Small tables with named rows and columns. After each table, cells are looked up by row and column.

fom:
        molezok  lomit  fulusi  nokedo  nodi
dibova     -388    611    -535    -252   409
zubure     -484    807    -781    -223   348
nane       -508    887    -892    -171   266
sen        -359    565    -480    -247   405
nel        -464    760    -719    -240   376
rasar      -305    482    -386    -227   382
mufom      -331    521    -430    -238   396
fot        -510    915    -936    -136   214
badin      -506    933    -969     -98   156
duf        -496    942    -992     -57    96
nup        -415    660    -595    -254   405
zut        -499    850    -840    -200   311
dun        -441    710    -656    -250   395

molezok of zubure: -484
nokedo of nup: -254
molezok of zut: -499
fulusi of fot: -936
nodi of nane: 266
nodi of mufom: 396
molezok of rasar: -305
lomit of fot: 915
nodi of rasar: 382
nokedo of rasar: -227
nodi of duf: 96
nokedo of zut: -200
lomit of zubure: 807

bim
cols = pazug, fim, vesiraf, rez
pived: [170, 177, 177, 165]
dig: [167, 143, 143, 120]
zolun: [156, 132, 132, 125]
bava: [84, 103, 103, 106]
vosav: [138, 143, 143, 161]
lotasa: [152, 176, 176, 201]
pagin: [124, 116, 116, 127]
lefisi: [51, 51, 51, 71]
zasemer: [176, 198, 198, 202]
korune: [177, 196, 196, 217]
tazuba: [235, 223, 223, 200]
dege: [45, 61, 61, 89]

zolun, pazug: 156
bava, pazug: 84
lotasa, rez: 201
dig, pazug: 167
pived, fim: 177
dig, fim: 143
pived, pazug: 170
bava, fim: 103
bava, vesiraf: 103
lotasa, fim: 176
lefisi, fim: 51
korune, pazug: 177
pived, rez: 165
dege, fim: 61
bava, rez: 106
tazuba, rez: 200

Table zaz
         verun  sode  gimit  kunolog  rerivok  nef  tefo
tevaved    -59   -43    -15      -35      -19  -43    50
mab        -38   -33    -40      -46      -32  -34   -30
vik        -51   -45    -32       -1      -73   -4   -41

sode of vik = -45
nef of vik = -4
verun of vik = -51
verun of mab = -38
rerivok of mab = -32
gimit of tevaved = -15
rerivok of vik = -73
tefo of vik = -41
kunolog of vik = -1
gimit of mab = -40
Which row has the largest nef? vik

risos =
         mar  tuvu
rom       97   192
mufirem   83   137
zes      216   130
dapesol  194   124
fizuv    109   102
rul      110    63
mol      116    73

mol, tuvu: 73
mufirem, tuvu: 137
rul, tuvu: 63
fizuv, tuvu: 102
mol, mar: 116
fizuv, mar: 109
dapesol, tuvu: 124
rom, mar: 97
dapesol, mar: 194
rom, tuvu: 192
zes, mar: 216
rul, mar: 110
zes, tuvu: 130
mufirem, mar: 83

Table lik
columns: tilag, toda
boru: [2.84, -6.79]
bupad: [-8.40, 4.11]
bas: [0.44, 3.70]
rerep: [1.36, -3.14]
mulaf: [-2.93, 0.09]
gok: [-2.33, 5.03]
nufi: [-0.80, -0.48]
lunugaf: [5.31, 4.33]
sak: [-3.42, 2.33]
lalo: [-4.19, -3.92]
bino: [-3.18, 6.58]

What is the tilag of sak in lik?
-3.42
What is the toda of sak in lik?
2.33
What is the toda of lalo in lik?
-3.92
What is the tilag of rerep in lik?
1.36
What is the toda of bino in lik?
6.58
What is the toda of bas in lik?
3.70
What is the tilag of gok in lik?
-2.33
What is the tilag of lalo in lik?
-4.19
What is the tilag of bupad in lik?
-8.40
Which row has the largest tilag? lunugaf

runugul =
,zezulu,perap,fonob,guvito,rom,patusu
dor,53.201,79.836,78.671,30.875,48.419,56.324
nitugi,37.928,24.480,15.809,46.335,45.732,32.020
pobikiz,61.020,86.498,54.127,45.719,78.168,51.676
gaz,49.895,79.197,80.736,30.963,42.233,59.403
pab,43.126,49.424,44.605,39.448,46.062,41.450
ton,39.506,63.003,83.178,26.188,19.613,56.052
riva,40.537,44.996,44.557,38.619,39.592,40.876
muzufed,43.767,47.536,46.234,39.638,40.936,44.869

nitugi, guvito: 46.335
pab, patusu: 41.450
riva, patusu: 40.876
pab, fonob: 44.605
muzufed, perap: 47.536
pobikiz, patusu: 51.676
muzufed, zezulu: 43.767
riva, perap: 44.996
muzufed, guvito: 39.638
muzufed, patusu: 44.869
riva, rom: 39.592
pab, rom: 46.062
riva, fonob: 44.557

zek.csv
,nunu,limikub,daz,muz
vin,101,63,-617,402
nokug,-196,158,-700,-415
fep,-500,306,-467,-506
mupeti,-762,-182,107,225
meb,102,19,-482,-719
zage,202,190,-364,351
mezi,-58,501,-360,147
fiv,35,-59,-239,-453
kivetad,-362,-49,313,-759
notupa,-2,-414,309,570
ver,-421,-507,-191,-141
rebifa,-529,-424,468,-49

mupeti, daz: 107
mupeti, limikub: -182
kivetad, nunu: -362
nokug, limikub: 158
vin, nunu: 101
mupeti, nunu: -762

von =
columns: nisif, zova, vum, bisudi, vilagi, puf, mipokul, sed, kot, sope
latesa: [5550, 5742, 4227, 8196, 4458, 4131, 8512, 9269, 4689, 3245]
lize: [4149, 3005, 3629, 5317, 7708, 2952, 5319, 7706, 6555, 4537]
dunopu: [2618, 8094, 9070, 2986, 2274, 5068, 7230, 3365, 6140, 2979]
pugek: [7147, 6859, 7315, 2205, 4650, 9347, 7145, 7268, 7957, 7307]
nituluz: [2816, 3173, 5574, 4740, 3274, 7839, 5671, 3295, 6836, 8155]
kofovo: [5447, 8114, 3584, 8897, 2852, 3176, 4767, 2207, 9622, 6659]
vibo: [5031, 6091, 6628, 5302, 6888, 5047, 5200, 3269, 3650, 9493]
mok: [4717, 2708, 8154, 6899, 5702, 6157, 6867, 3382, 6391, 2566]
godede: [5373, 6633, 7735, 5016, 3173, 2439, 2952, 4369, 7086, 7075]
vemufuv: [4062, 5971, 6769, 9657, 7173, 8856, 4606, 2979, 8408, 7763]
bal: [7632, 4348, 6512, 4346, 6312, 9297, 3490, 2295, 3430, 6817]
filu: [3537, 9270, 8061, 3380, 4225, 5584, 5800, 8324, 5012, 6838]
siz: [4775, 8296, 5913, 8366, 6497, 5056, 3965, 9367, 4651, 8566]
dos: [4349, 6067, 8508, 2200, 9540, 5383, 9491, 3685, 6110, 9225]

What is the sed of pugek in von?
7268
What is the vilagi of filu in von?
4225
What is the zova of pugek in von?
6859
What is the sed of vemufuv in von?
2979
What is the sope of pugek in von?
7307
What is the vilagi of siz in von?
6497
What is the kot of nituluz in von?
6836
What is the puf of bal in von?
9297
What is the zova of vibo in von?
6091

zonun.csv
,nerazav,tunus,gotusid,sivuko
tizaz,25,10,15,28
dip,-7,-34,-50,60
zeven,39,5,21,-55
lakubas,46,20,23,-17
rel,-1,82,-13,-19
nim,-42,-76,71,21
vevan,69,-8,-55,-51
momiti,-40,7,37,-30
rilel,0,9,-45,64

gotusid of lakubas: 23
sivuko of nim: 21
gotusid of dip: -50
nerazav of tizaz: 25
nerazav of momiti: -40
gotusid of vevan: -55
nerazav of lakubas: 46
sivuko of zeven: -55
sivuko of vevan: -51
nerazav of dip: -7
sivuko of lakubas: -17
tunus of momiti: 7
tunus of vevan: -8

reri:
|  | dagibo | mot | murip | dage | dis | lif | diz |
|---|---|---|---|---|---|---|---|
| lus | 4.433 | 3.636 | 3.162 | 1.840 | 2.963 | 5.455 | 1.191 |
| per | 2.958 | 3.286 | 2.826 | 4.248 | 2.028 | 7.217 | 2.666 |
| dovop | 2.962 | 4.113 | 2.187 | 3.839 | 2.620 | 7.740 | 2.118 |
| rud | 3.407 | 4.643 | 1.924 | 2.955 | 3.157 | 7.447 | 1.388 |
| zir | 4.315 | 2.959 | 3.685 | 2.331 | 2.416 | 5.147 | 1.768 |
| lafak | 4.328 | 3.046 | 3.638 | 2.209 | 2.488 | 5.172 | 1.656 |
| rim | 2.997 | 4.184 | 2.106 | 3.805 | 2.626 | 7.706 | 2.029 |
| dataza | 4.056 | 2.581 | 3.810 | 2.944 | 2.066 | 5.351 | 2.244 |
| gizavul | 4.202 | 4.295 | 2.607 | 1.845 | 3.293 | 6.131 | 0.941 |
| damora | 3.696 | 2.544 | 3.736 | 3.468 | 1.835 | 5.748 | 2.594 |
| bimen | 2.907 | 3.900 | 2.291 | 4.026 | 2.421 | 7.663 | 2.279 |

rim, lif: 7.706
lus, dagibo: 4.433
dovop, dage: 3.839
lafak, mot: 3.046
zir, murip: 3.685
rud, mot: 4.643
dovop, dagibo: 2.962
per, murip: 2.826
lus, diz: 1.191
rim, murip: 2.106
lafak, lif: 5.172
dataza, dis: 2.066
rud, dagibo: 3.407
gizavul, murip: 2.607
dataza, dage: 2.944
zir, diz: 1.768
rim, dage: 3.805
damora, dis: 1.835
rud, dage: 2.955

